(in the rows, 100 means zero)
A single turn carries every row of the set below to another of its rows. Some are shown first; where does it send the rows asked next?
lepa: 74; 118; 74; 69; 87; 102; 74; 97; 86; 103; 57; 96
Fegug: 110; 71; 76; 84; 98; 67; 136; 76; 107; 96; 71; 77
nal: 114; 104; 67; 107; 103; 67; 96; 128; 142; 96; 102; 113
Palon: 91; 83; 59; 107; 75; 72; 81; 88; 134; 120; 105; 63
nemit: 75; 109; 70; 112; 113; 84; 88; 89; 108; 131; 126; 70
zogo: 124; 97; 96; 83; 118; 88; 102; 108; 132; 94; 143; 85
reg: 125; 120; 119; 78; 114; 85; 86; 75; 83; 79; 79; 111
bol: 78; 134; 130; 78; 102; 100; 100; 62; 122; 90; 83; 79
zof: 85; 99; 111; 85; 117; 108; 116; 80; 80; 70; 87; 73
Kas: 140; 107; 81; 119; 90; 69; 127; 103; 107; 90; 97; 98
sud: 94; 81; 64; 53; 77; 100; 81; 75; 84; 118; 90; 75
fifef: 90; 74; 73; 99; 71; 110; 126; 105; 113; 115; 88; 90
vene: 132; 70; 88; 45; 109; 91; 72; 88; 111; 93; 86; 91
Teku: 103; 87; 67; 115; 84; 83; 91; 79; 121; 120; 120; 56
gopep: 67; 112; 91; 80; 125; 74; 119; 77; 95; 93; 123; 85
noku: 111; 88; 111; 39; 94; 78; 65; 81; 96; 112; 79; 117
mas: 112; 90; 84; 105; 96; 111; 134; 99; 87; 99; 74; 80
Naru: 92; 112; 68; 132; 97; 91; 118; 89; 119; 90; 99; 64
Pokun: 107; 95; 54; 78; 75; 60; 85; 91; 126; 130; 73; 104
pepi: 117; 111; 118; 97; 94; 95; 71; 64; 157; 89; 101; 77
lozi: 110; 111; 95; 99; 109; 59; 72; 93; 89; 120; 140; 99
lugat: 131; 97; 92; 84; 77; 100; 78; 112; 125; 126; 74; 119
duzu: 105; 72; 88; 64; 99; 80; 86; 106; 83; 83; 125; 112
vem: 112; 121; 125; 68; 116; 70; 67; 78; 103; 77; 75; 116
fakik: 134; 105; 128; 75; 86; 90; 85; 79; 133; 86; 84; 121
bug: 132; 70; 60; 98; 95; 73; 88; 113; 113; 121; 113; 104
fupu: 63; 99; 71; 43; 90; 72; 90; 89; 119; 107; 68; 106
koba: 108; 109; 101; 93; 102; 74; 90; 39; 136; 82; 121; 64
nuf: 113; 93; 121; 85; 76; 82; 79; 102; 114; 116; 146; 95
maz: 72; 105; 99; 79; 126; 102; 125; 73; 127; 83; 99; 73
suvi: 60; 113; 93; 84; 128; 84; 126; 72; 110; 95; 118; 82
sil: 126; 107; 104; 108; 100; 67; 44; 103; 94; 117; 106; 101
kozu: 117; 91; 82; 82; 70; 87; 87; 114; 107; 140; 82; 126
sudal: 98; 109; 91; 106; 104; 65; 114; 91; 110; 78; 47; 88
rom: 93; 124; 118; 102; 87; 95; 73; 65; 130; 132; 98; 123
botu: 91; 107; 128; 65; 100; 118; 100; 53; 101; 124; 108; 82
moma: 96; 131; 98; 114; 97; 93; 102; 63; 142; 123; 63; 77
Zorod: 74; 87; 59; 93; 77; 71; 75; 77; 135; 124; 106; 65
fazam: 88; 120; 87; 45; 122; 84; 110; 90; 108; 100; 67; 115
zom: 65; 95; 103; 58; 108; 104; 55; 69; 114; 118; 93; 88
Keb: 72; 127; 87; 127; 77; 75; 104; 74; 97; 112; 83; 79
sur: 129; 95; 94; 90; 69; 102; 81; 103; 136; 125; 68; 110
Zup: 131; 116; 120; 88; 114; 89; 94; 83; 84; 82; 81; 108
deva: 109; 130; 98; 109; 134; 93; 82; 60; 145; 110; 105; 105

sudal -> zogo
nemit -> Pokun
lugat -> reg
Now find these:
vene -> botu
mas -> lozi
vem -> maz
moma -> Kas
Zorod -> sur
deva -> Fegug
bol -> Naru
fazam -> koba

A single turn carries every row of the set below to another of its rows. Some are shown first; where does it send the rows asked next?
melu: 90; 110; 83; 118; 111; 109; 86; 140; 103; 103; 76; 107; 82; 106; 118; 102; 79; 130; 85; 122; 88; 81; 96
Tiku: 153; 98; 94; 102; 94; 80; 108; 136; 92; 89; 102; 67; 80; 117; 109; 130; 115; 113; 115; 64; 103; 112; 58
Gosu: 155; 116; 56; 117; 115; 98; 110; 119; 79; 108; 84; 76; 109; 92; 135; 100; 67; 115; 83; 135; 152; 110; 72
meku: 90; 68; 122; 115; 112; 98; 134; 120; 124; 117; 107; 70; 145; 101; 71; 123; 84; 65; 121; 88; 110; 113; 101
Zere: 54; 102; 108; 144; 114; 74; 89; 98; 105; 121; 96; 87; 145; 105; 78; 97; 63; 76; 128; 81; 103; 113; 81
fol: 127; 84; 74; 84; 86; 88; 108; 130; 67; 72; 119; 77; 103; 99; 112; 129; 96; 113; 101; 56; 128; 121; 63
mopiv: 116; 66; 133; 93; 128; 65; 109; 96; 85; 97; 96; 69; 73; 81; 84; 134; 70; 104; 88; 119; 104; 102; 73
Fezog: 100; 84; 93; 123; 119; 70; 105; 97; 100; 122; 111; 85; 169; 103; 71; 120; 88; 54; 119; 77; 104; 126; 83
zipeb: 42; 99; 96; 114; 124; 80; 80; 110; 110; 125; 91; 75; 131; 115; 101; 93; 70; 89; 106; 102; 128; 77; 97
kota: 137; 128; 76; 122; 119; 106; 115; 98; 77; 117; 99; 61; 95; 89; 135; 101; 65; 107; 109; 147; 150; 122; 55
pab: 90; 142; 66; 125; 118; 72; 91; 109; 87; 111; 93; 81; 120; 122; 115; 76; 72; 57; 121; 117; 112; 90; 29
Kenu: 100; 54; 121; 105; 124; 70; 125; 105; 99; 99; 111; 64; 69; 76; 90; 128; 74; 100; 100; 143; 123; 119; 71
Nenu: 87; 125; 87; 135; 125; 69; 100; 104; 90; 136; 74; 109; 153; 118; 85; 75; 68; 72; 116; 103; 120; 107; 58
miru: 88; 108; 116; 125; 85; 107; 98; 143; 73; 113; 81; 121; 82; 91; 106; 90; 60; 134; 73; 113; 104; 94; 67
depi: 138; 108; 112; 141; 120; 88; 109; 131; 76; 112; 113; 86; 133; 112; 96; 99; 120; 42; 118; 90; 111; 132; 47
kupo: 89; 70; 121; 93; 108; 69; 111; 93; 74; 89; 94; 75; 90; 61; 83; 143; 63; 103; 83; 117; 104; 108; 51
komi: 90; 104; 108; 130; 86; 107; 94; 137; 106; 107; 89; 102; 71; 102; 114; 89; 56; 127; 72; 129; 98; 102; 79
nopam: 138; 111; 64; 102; 90; 105; 134; 119; 77; 113; 86; 92; 118; 89; 124; 99; 65; 112; 76; 136; 157; 120; 42
mov: 133; 97; 76; 92; 101; 96; 112; 120; 81; 65; 110; 53; 81; 105; 106; 118; 97; 109; 118; 66; 116; 128; 59
nubim: 108; 117; 78; 129; 110; 90; 112; 107; 89; 122; 114; 101; 151; 128; 88; 78; 95; 61; 129; 81; 117; 139; 59

meku -> depi
melu -> Kenu
Now find these:
fol -> nopam
nubim -> Nenu
mopiv -> mov

A single turn carries every row of the set below to another of its rows. Some are shown first; where does it send the rows asked next?
mife: 62; 83; 130; 34; 56; 58; 104; 165; 122; 100; 187; 109; 103
Dered: 67; 117; 153; 37; 75; 97; 70; 132; 95; 51; 174; 95; 144
muv: 88; 95; 121; 51; 62; 84; 90; 188; 101; 75; 198; 71; 106
bas: 85; 141; 81; 28; 61; 79; 87; 136; 118; 23; 152; 111; 138
tisa: 102; 125; 110; 35; 83; 114; 114; 176; 89; 81; 177; 142; 105
pire: 115; 114; 119; 69; 69; 97; 96; 147; 129; 91; 163; 112; 62
sebos: 48; 92; 106; 78; 89; 86; 79; 151; 150; 83; 168; 99; 95
savu: 72; 75; 91; 18; 88; 55; 118; 140; 90; 72; 168; 101; 110
kizug: 71; 112; 104; 62; 96; 122; 96; 178; 122; 107; 156; 109; 101
gup: 68; 123; 66; 7; 73; 97; 91; 142; 112; 69; 142; 129; 94
Pipa: 80; 130; 133; 53; 73; 68; 70; 134; 119; 39; 145; 80; 146
repi: 76; 139; 90; 64; 91; 114; 57; 147; 139; 50; 167; 86; 94
bes: 79; 120; 113; 16; 23; 81; 75; 121; 137; 63; 147; 139; 103
vog: 80; 93; 123; 53; 87; 85; 90; 147; 71; 91; 191; 132; 90
pekug: 94; 74; 125; 15; 53; 79; 96; 150; 87; 29; 169; 112; 113
sofab: 71; 95; 103; 64; 120; 88; 103; 158; 127; 58; 135; 115; 102
Mar: 84; 143; 95; 29; 93; 79; 97; 151; 149; 77; 117; 102; 90
bunir: 108; 124; 158; 60; 71; 105; 88; 156; 100; 76; 189; 128; 103
Riruf: 81; 82; 110; 12; 32; 70; 98; 144; 119; 67; 200; 96; 109
tevok: 100; 140; 134; 55; 78; 120; 102; 132; 127; 98; 175; 125; 108
Noti: 84; 107; 107; 33; 32; 77; 60; 163; 127; 46; 131; 94; 91
Nevu: 80; 148; 107; 11; 43; 109; 70; 147; 141; 85; 141; 113; 90
nav: 48; 120; 117; 51; 91; 83; 79; 166; 163; 44; 163; 102; 113
Rus: 103; 122; 119; 38; 57; 87; 71; 112; 80; 62; 168; 75; 114
lugub: 87; 118; 120; 32; 81; 93; 88; 156; 79; 41; 119; 113; 140

vog -> bas
sebos -> Riruf
Noti -> pire
Now find these:
Dered -> nav
gup -> tisa

A single turn carries every row of the set below to another of its rows. Some are shown first; where does it send the rows asked next?
bek: 121; 82; 143; 76; 104; 60; 76; 116; 98; 80; 75; 122; 84; 69; 102; 103; 79; 103
deg: 88; 113; 84; 110; 52; 123; 49; 102; 94; 133; 107; 104; 86; 121; 112; 126; 87; 53
Fonon: 95; 87; 86; 81; 42; 101; 95; 95; 87; 133; 116; 88; 97; 111; 97; 92; 107; 70
gonu: 93; 110; 118; 91; 80; 105; 117; 109; 81; 78; 72; 134; 110; 84; 65; 102; 86; 133
ler: 109; 107; 114; 120; 123; 86; 66; 117; 120; 79; 113; 127; 109; 106; 139; 140; 92; 105
luz: 119; 76; 130; 79; 111; 65; 110; 110; 107; 84; 104; 124; 117; 80; 115; 111; 82; 121
vor: 96; 87; 91; 74; 41; 105; 98; 93; 80; 137; 88; 107; 93; 93; 85; 93; 70; 69
zugu: 102; 109; 108; 87; 49; 95; 43; 111; 92; 143; 117; 98; 100; 111; 123; 120; 104; 62
Sol: 109; 85; 106; 75; 38; 98; 69; 97; 72; 133; 107; 99; 93; 90; 110; 103; 80; 64
Zomiz: 77; 114; 74; 104; 50; 123; 78; 102; 97; 128; 112; 91; 94; 129; 96; 108; 111; 65
takiz: 75; 106; 77; 91; 42; 121; 94; 93; 93; 133; 74; 110; 91; 106; 74; 99; 69; 72
zito: 83; 96; 79; 84; 43; 109; 104; 96; 90; 135; 111; 93; 99; 120; 81; 92; 105; 74
vezam: 74; 122; 72; 112; 47; 135; 68; 97; 98; 128; 87; 112; 94; 116; 88; 116; 75; 64
zoti: 118; 99; 147; 82; 119; 94; 64; 123; 71; 79; 103; 124; 102; 73; 129; 119; 88; 103
Notu: 93; 96; 101; 62; 40; 90; 98; 98; 91; 144; 90; 99; 106; 95; 81; 87; 87; 82
milim: 97; 101; 126; 83; 107; 72; 99; 114; 108; 80; 52; 124; 86; 74; 73; 99; 71; 108
Loz: 125; 97; 146; 95; 79; 83; 67; 120; 61; 83; 115; 132; 98; 86; 117; 124; 106; 116
bam: 117; 89; 142; 78; 73; 82; 106; 111; 64; 82; 96; 132; 103; 70; 92; 107; 96; 129
zik: 85; 114; 94; 106; 123; 94; 111; 109; 134; 83; 78; 135; 117; 101; 94; 120; 74; 122
viv: 94; 92; 93; 86; 45; 108; 79; 101; 84; 133; 128; 89; 94; 118; 109; 105; 115; 62
basif: 100; 92; 110; 88; 112; 82; 124; 106; 123; 82; 83; 128; 115; 86; 94; 105; 76; 124
Ruge: 88; 134; 113; 122; 120; 97; 56; 122; 124; 69; 63; 129; 84; 103; 95; 129; 86; 98
zed: 88; 102; 83; 102; 50; 118; 68; 104; 88; 130; 122; 92; 94; 125; 109; 108; 116; 60
Guv: 90; 124; 100; 124; 124; 103; 84; 114; 130; 79; 94; 131; 114; 112; 119; 138; 87; 112
bure: 84; 143; 117; 117; 129; 127; 59; 122; 98; 68; 82; 134; 101; 102; 109; 131; 85; 103
fize: 78; 141; 103; 119; 89; 124; 99; 114; 95; 73; 74; 141; 107; 107; 67; 123; 89; 126
Bagas: 74; 116; 81; 82; 48; 109; 99; 97; 111; 138; 80; 106; 104; 109; 70; 96; 82; 85
Gunef: 88; 139; 111; 134; 95; 121; 61; 122; 93; 73; 90; 142; 104; 114; 101; 144; 104; 114
Lof: 110; 91; 113; 66; 42; 84; 75; 106; 88; 147; 112; 97; 103; 97; 109; 100; 95; 67
rad: 85; 131; 90; 107; 58; 118; 44; 111; 110; 138; 106; 101; 103; 124; 107; 125; 102; 62
pavu: 82; 128; 107; 104; 117; 93; 87; 114; 125; 73; 49; 133; 89; 87; 74; 113; 74; 107
Vefo: 104; 128; 135; 104; 128; 107; 46; 125; 84; 75; 96; 128; 98; 92; 133; 134; 90; 97
Zus: 110; 117; 127; 116; 121; 86; 39; 130; 112; 72; 83; 125; 80; 97; 120; 138; 93; 87
bet: 71; 135; 77; 101; 55; 121; 70; 102; 116; 138; 85; 108; 106; 120; 81; 113; 87; 75
nufiz: 90; 111; 127; 78; 113; 103; 105; 111; 81; 75; 68; 132; 107; 74; 84; 97; 71; 119
Diz: 125; 94; 142; 96; 110; 64; 53; 123; 98; 77; 92; 119; 82; 80; 124; 120; 88; 95
gibez: 103; 96; 104; 96; 42; 107; 48; 101; 78; 135; 115; 104; 86; 108; 122; 119; 87; 54
siriv: 114; 125; 133; 120; 90; 102; 48; 121; 77; 77; 117; 134; 102; 104; 125; 142; 107; 110
nekir: 115; 94; 142; 69; 113; 85; 93; 112; 79; 82; 86; 128; 104; 66; 104; 105; 77; 111
nalug: 77; 107; 70; 93; 48; 117; 95; 97; 99; 127; 105; 95; 97; 124; 86; 99; 107; 71
tene: 81; 132; 115; 96; 126; 122; 92; 115; 97; 71; 63; 134; 107; 87; 81; 116; 73; 114
lon: 125; 88; 132; 96; 114; 67; 85; 116; 106; 85; 115; 124; 114; 91; 137; 129; 92; 108

luz -> basif
bek -> milim
nalug -> Zomiz
Now find these:
takiz -> vezam
Gunef -> siriv
zugu -> Lof
tene -> bure

